128 stands for zero in the data rows.
Each row below has a hidden score, from 0 to 30, with 15 about the middle. What is it? The score is a weighted sum of the row's numbers plus the product of two more (or one squared), each taken from its middle value.
[132 108 120 188 129  76 141 137 164 178 128  65 184 150 140 111 138]: 10
[110  97 130 150 148  86 135 128 128 118 110 119 119 125 157 134 144]: 17
[110 143 123 157 151  97  89 136 113 166 125  94 140 128  96 104 144]: 12
[145 145 117 115 107 149 144 108 142  88  99 199  98 102 198 177 114]: 18
[139  94 149 144 122 124 112 114  96 100 119 123 124 102 119 168 146]: 19
[179 155 151 187 134 147 145 165  76 114 106 110 123 130 165  86 188]: 28
[143 123 127  97  99 138 158 121 172 114  96 184 131 116 159 136 135]: 13
[119  85 147 125 148 100 107 134 120 113 118 123 143  99 129  93 137]: 15
[177 112 127 140 169 155  95  70 138 109 162  98  94 146 133  89 100]: 9
[112  93 110  92 130  99  91 148 150 132 126 112 152 145 106 130 142]: 9
[ 73 112 133  70 105 148 105 149 145 181 111  90  87 149  29 130 112]: 16
[120 167 164 180 213 153 110 155 125 110 111 135 166  94 103 131 163]: 20
[175 182 143 176 126 153 183 181 119 162 115 120 128 122 139  61 123]: 23
[153 139  90 150 141 150 114  91 126  98 177 119  91 158 144 108 120]: 13
[155  84 129 166 105  60 135 128 190 166  91  74 180 169 122 136 129]: 11
[121 133 126 126  77 128 195 116 132 123 110 169 105  90 130 155 102]: 17
[152  95 132 134 156 129 119  51  99  92 167 104  79 197 163  61 139]: 8
[143 156 135  80 107 133 120  81 141 113 107 212 144  77 160 177 114]: 19
[107  90 122 131 152  89 128 156 129 107 148 117 166 125 149 146 153]: 19
[116 136 114  96  64 143 193 120 153 175 124 157 145  83 152 133 100]: 17
[ 58 165 115 197 158 145 103 192  79 145 155 141 135  85 123  70 169]: 20
[ 65 124 157 108  89 157 137 131 125 137 135 142 112 147  72 169  91]: 22
[173 137 126 150 106 152 115  97 131  93 167 132  79 134 162 123 102]: 20
[142 122 183 161 163 113 127 154 176 117  91 136 136 121 133 110 134]: 15
[105 131 120  92  87 127 104 141 152 164 134 181 101 156  85 131  80]: 12
[173 196  86 175 112 169 172 163  78 185 117 111 135  98 139  59 142]: 13
[153  94 131 118 147 100 104 138 138 104 117 146  98 111 134 164 147]: 13
[141 170 122  74  84 170 200 132 128  91  97 166 105  36 133 169 115]: 18
[167 115 136 161 115  80 130 160 179 176  96  65 164 154 128 106 164]: 16
[ 73 124 149 159 107 102 117 129 227 140 117  98 181 134 141 117 153]: 27
[124 146 101  71 101 143 163 170 162 192  74 126 102 158  61 147  64]: 18
[ 94 146 110  69 136  90  34  87  85  92 122 255 147 104 181 164 125]: 15
[147 203 120 157 133 159 169 180 120 138 131 143 143 139 136 123 191]: 11
[116 141 106 166 150 135 182 204 108 169 104  73 149 106  99  57 111]: 18
[119 153 108 157 153 125  94 177  67 156 112 116 164  99  94 118 140]: 15
[133 105 100 124 130 106 123 151 103 135 148 125 152 116 114 125 109]: 11
[166 118  95 131 139 154 118  73 118  89 168  90  82 151 159 116 105]: 16
[136 187 103 129 128 136 176 122  60 118 147 122 162 135 115 141 130]: 15
[130 123 151 137 150 134 104 142 168 122 131 148 138 165 150  84 136]: 13
[159 141 148 139 199 171 139 107 133  78 157 144  52 161 145 104 126]: 14
[113  96 148  79  88 153 179  92 137 150 106 125 123  73 109 122 121]: 18
[141 101 180 111 149  88 110 130 166 121 103 134 154 106 144 159 178]: 12
[137 147 132 104  75 169 145 120 142 119 114 172 134  82 134 154 153]: 16
[ 83  85 112  84  72  96 115 136 123 139 135 156 122 194 102 175  70]: 15
[148 132 157 178 121 116 125  73 140 106  92  74 129 147 166 142 136]: 25
[172  77 147 125 174 159 166  52  98   0 191 121  81 185 154 127  85]: 20
[148 107 143 143 134 118 106 141 170 128  82  83 174 111  82 126 132]: 16
[128 119 107 104  73 142 154 136 145 114 103 168 127  96 148 140 124]: 11
[132 127 104  93  91 156 181 126 107 158 121 164 117  97 119 145 112]: 9
[114 132 134 118 132  97 106 129 147 143 109 113 143 125 122 141 139]: 14
[ 30  62 140  75  93 133 125 106 110 145 135 154 177 153 136 119  97]: 21
[134 111  96  71 120 126 157 166 128 149  97 164 129  74 108 109 117]: 4
[174 212 107 176 108 139 201 148  69 189 164 124 144  83 135 116 108]: 12
[117 109 117 129 132  99 118 149 120 126 145 128 131 130 117 151 132]: 13
[ 71 152 129  83 154 122 101  68  88  95 174 127 173 185 148  52  65]: 6
[ 93  99 136 107 104 121 136 102 135 125 130 135 119 176 118 170  76]: 17
[138 122 149 189  99  86  93 145 179 173  79 111 177 148 132 152 153]: 21
[131 119 119 133 125  98 117 116 130 125 121 137 141  87 128 152 135]: 15
[114 117 104 119 150 126 124 131 119 141 117 134 145 126 128 120 149]: 9
[110 138  88  62  84 163 152 112 135 162 137 105 127  62 131 161 148]: 10
[180 167 116 167 134 182 176 162  88 173 124 120 136 101 128  78 162]: 13
[120 114 105 183  95 108 105 130 190 182 116  76 160 145 109 128 161]: 10
[161 131 113 180 138 138 119  92 108  96 178 146  94 154 168  76 106]: 14
[ 82 114 119 109 181  93  58 118 139 127  89 138 192  94 128 142 117]: 18
[109 146 139 149 118 116  95 137 160 152 108 130 148 105 133 179 150]: 19
[107 140 126 114 139 108 142 156 111 161 129 116 153  97 129 122 142]: 13
[144 134 164 121 171 112  90 106 126 105 130 114 118 128 123  72 157]: 8
[ 93 150 119 142 146 121 125 189 128 164 135 124 149 129 112 121 137]: 15
[110 133  83 142 128 135 132 197  90 189 124 120 148 141 110  90 161]: 6
[129 121 148 130 111 103  98 167 210 155  69 101 134 102 101 185 180]: 15
[211 133 125 141 147 136 157  71 108  78 181 133  77 198 196 128 116]: 11
[160 125  84 123 118 134 123 110 139  97 187 142  96 173 163  99 122]: 9
[133 147 108  61  91  96 163 160 184 126  85 197  89  98 157 185 120]: 6
[160 195 144 154 150 186 178 144 113 115 114 116  90 101 137 107 159]: 21
[144 136 115 163 109  67 141 136 179 184  87  58 153 145  88 154 143]: 12
[123 125 134 149 129  88 115 158 191 181 127 113 152 149 116 150 149]: 10
[173 148 132 137 142 146 135 108 136  85 155 104  76 171 128  71 134]: 14
[ 86  93 145  91 105 137 117 124 125 163 119 165 105 158 124 161  59]: 19
[154  75 110 128 175 136  90 110  94  84 171 128 143 206 118  50 111]: 5
[130 105 148 126 130 111 130 146  99 177  98 126 158  88 111 119 115]: 12
[ 65  94 171 134 131 117  93 100 202 128  99 106 152 100 150 136 141]: 27
[169 165 104 151 174 127 117  78 136 114 163 130  51 168 144 110 133]: 8
[125 101 154 113 153 106 109 102 109 115 115 100 153 130 121  99 115]: 10
[114 134 108 139 151 129 151 167  41 136 128 105 147 142  88  86 143]: 12
[130 113 108  96 143 165  89 112 135 105 175 116 126 191 145  85 133]: 14
[ 71 110 146  58 120 134 110 188 159 125 106 128 150 171  99 121 107]: 20
[ 88 170 116 184 140 135  97 147  98 189 131 149 129  87 133  90 131]: 17
[123 106 129 122 146 130 115 125 133 110 132 118 149 106 131 116 141]: 19
[117 114 112 104 143 106 122  99 111 128 121 132 150 116 124 131 152]: 10
[166 149  97 105 147 127  91  87 113 118 151 111  83 175 159 128 117]: 13
[137  83 145 177  93  94 113 148 159 169  91 115 145 113 119 181 127]: 22
[134 144 123 154 146 154 132 115 106 130 219 134  59 156 134 136  94]: 12
[150 156 130 139 138 141 130  86 149 115 168 150 105 165 189 107  98]: 12
[195 102 119 158 145 164 151 101 120  55 159 118  78 163 151 116 110]: 17
[102 114 169 128 166  73 133 129 107 121  83 167 112 140 106 175 119]: 14
[118 114 177 124 180  97 177 131 144  89  97 127 125 100 126 113 143]: 14
[112 145 106 147 152 105 131 161 124 161 137 126 156 129 135  79 141]: 10
[111 154  97 168 136 124 118 176  83 144 132 134 143 120 111 106 118]: 15
[ 86 155 137  73  70 130 138 113 162 189 106 178 160 170  71 175  82]: 10
[161 136 139 124 133 136 130  96 118  94 195 143 122 131 175 122 107]: 15
[159  94 118 135 168 158 146  55 123  65 150 112  79 160 167  86 147]: 14
[129 104 116 142 164 119 123 127 139 118 109 121 138 112 141 157 149]: 14
[165 137 113 147 142 180 170  76 136 139 208 122  67 129 143  93 120]: 11
[100  98 133  80  90 153 125 169 141 156 103 155 112 146  67 136 112]: 14
[ 94 104 139 131 123 120 128 143 142 111 134 148 129 112 129 146 131]: 21
[114 141 128 136  68 146 194 125 123 133 124 135  97  66 139 134 125]: 20
[102 148 156 160 143  71 124 145 179 157  76  91 167 103  86  81 164]: 12
[145  84 107 197 108 123 117 140 157 155 103  76 151 109 108 137 138]: 13
[124 134 134 110 129 157 141  89  89 126  98 172 151  88 153 160 132]: 19
[133 120 133 103 136  79 133 130 166 130 115 129 141 119 137 140 138]: 11
[113 181 143 145 167 108  96 146 113 166 127  97 154 114  82 124 143]: 10
[123  98 113 168 126  83 120 123 169 158 131 113 153 105 118 181 123]: 14
[150 181 120 139 133 165 182 178  98 128 144 133 138  85 137 146 139]: 19
[132 166 100 167 122 135 119 150  65 130 103 141 159  95 148 150 146]: 15
[123  86 136  97 108 127 123 172 143 128  84 132 133 152  93 121  82]: 21
[173 125 109 137 143 183 113 102 113  94 175 121 103 128 114  98 112]: 15
[144 161 113 146 122 163 157 157 103 133 127 125 118 110 134 121 147]: 15
[124  99 138 137 142 104 106 126 136 128 109 163 104 132 130 140 124]: 15
[136 115 109 122 158 115 131 141 104 116 128  93 130 124 142 130 115]: 16
[ 78 118 126 103 124 113  93 126 115  95 144 168 146 149 135 146 121]: 20
[ 71 133 153  99 104 132 118 147 154 126 134 157 126 170  92 136  87]: 18
[131 137 132 152 164 154 116  71 115  95 199 126 100 166 164  99 126]: 14
[151 102 165 161  87  82 137 130 166 144 104  97 152 157 118 134 121]: 17
[172 181 139 138 162 108 150 104  89  51 193 126 106 157 121  94 152]: 11
[127 139 154  69  84 158 197 150 166 153 126 136 108  87 119 163 119]: 19
[109 120 144 124 141  90 107 127 170 156 122 147 129 127 133 124 153]: 9
[169 128 109 101 158 136 113 121 128  80 150 124  97 200 133  85 149]: 8
[ 93 120 156  62  63 173 122 156 115 156 126 106  99 156  47 167  89]: 26
[166 158 123 156 140 165 117  98 148 114 164 127  92 137 170 133 101]: 19
[143 128 121 150 199 160 136  82  96  65 199 122 113 190 126 102 114]: 13
[114 149 151 136 189 153 103 119 152  93 173 117  99 123 125  71 156]: 18
[ 88  97 143 137 142  99 135 142 127 127 139 105 149 117 133 107 148]: 17
[110 113  89  75 106 148 136  78 163 125 107 167 105 115 152 146 150]: 3
[155 143 102 124 145 156 136  70  66  90 200  82  88 144 126 104 101]: 15
[121 174 133 108 110 163 213 144 132 101 130 161  96  88 131 133 134]: 20
[175 118 123 128 135 149 159  81  87  98 198 119  96 179 148 104 141]: 9
[ 90  87 124 107 157 121 104 124 114 124 126 122 165 136 112 155 142]: 16
[122 112 153 118 153 102  97 135 144 125 103 120 130 107 125 143 135]: 16
[144 158 129 151 137 121 111 120  77 106  58 125 116 113 128 104 160]: 20
[109  91 139 124 153  98 125 141 140 109 107 110 156 112  85 114 163]: 14
[129  83 115 159 151  82  90 170 164 190 108 114 184 153 109 146 165]: 7
[132 119 125 109  99 152 178 134 141 105  93 160 124  88 139 156 142]: 14
[109  82 143 106 148  90 117 137 165 113 121  99 117 132 108 153 140]: 14
[107 121 123 140 152  55 100 120 119  81 118 180 176 123 128 117 153]: 15
[109  76 104 110 141 107 122 147 129 112 118 169 147 118 123 122 140]: 9
[171 182  89 174 107 173 180 133   3 133 110  75 143  49 130  91 176]: 7
[186 176  93 119 152 148 135 109 141 119 200 159  93 163 156  99  95]: 6
[104 107 162 129 137 101 126 135 123 128 153 142 169  96 124 158 126]: 16
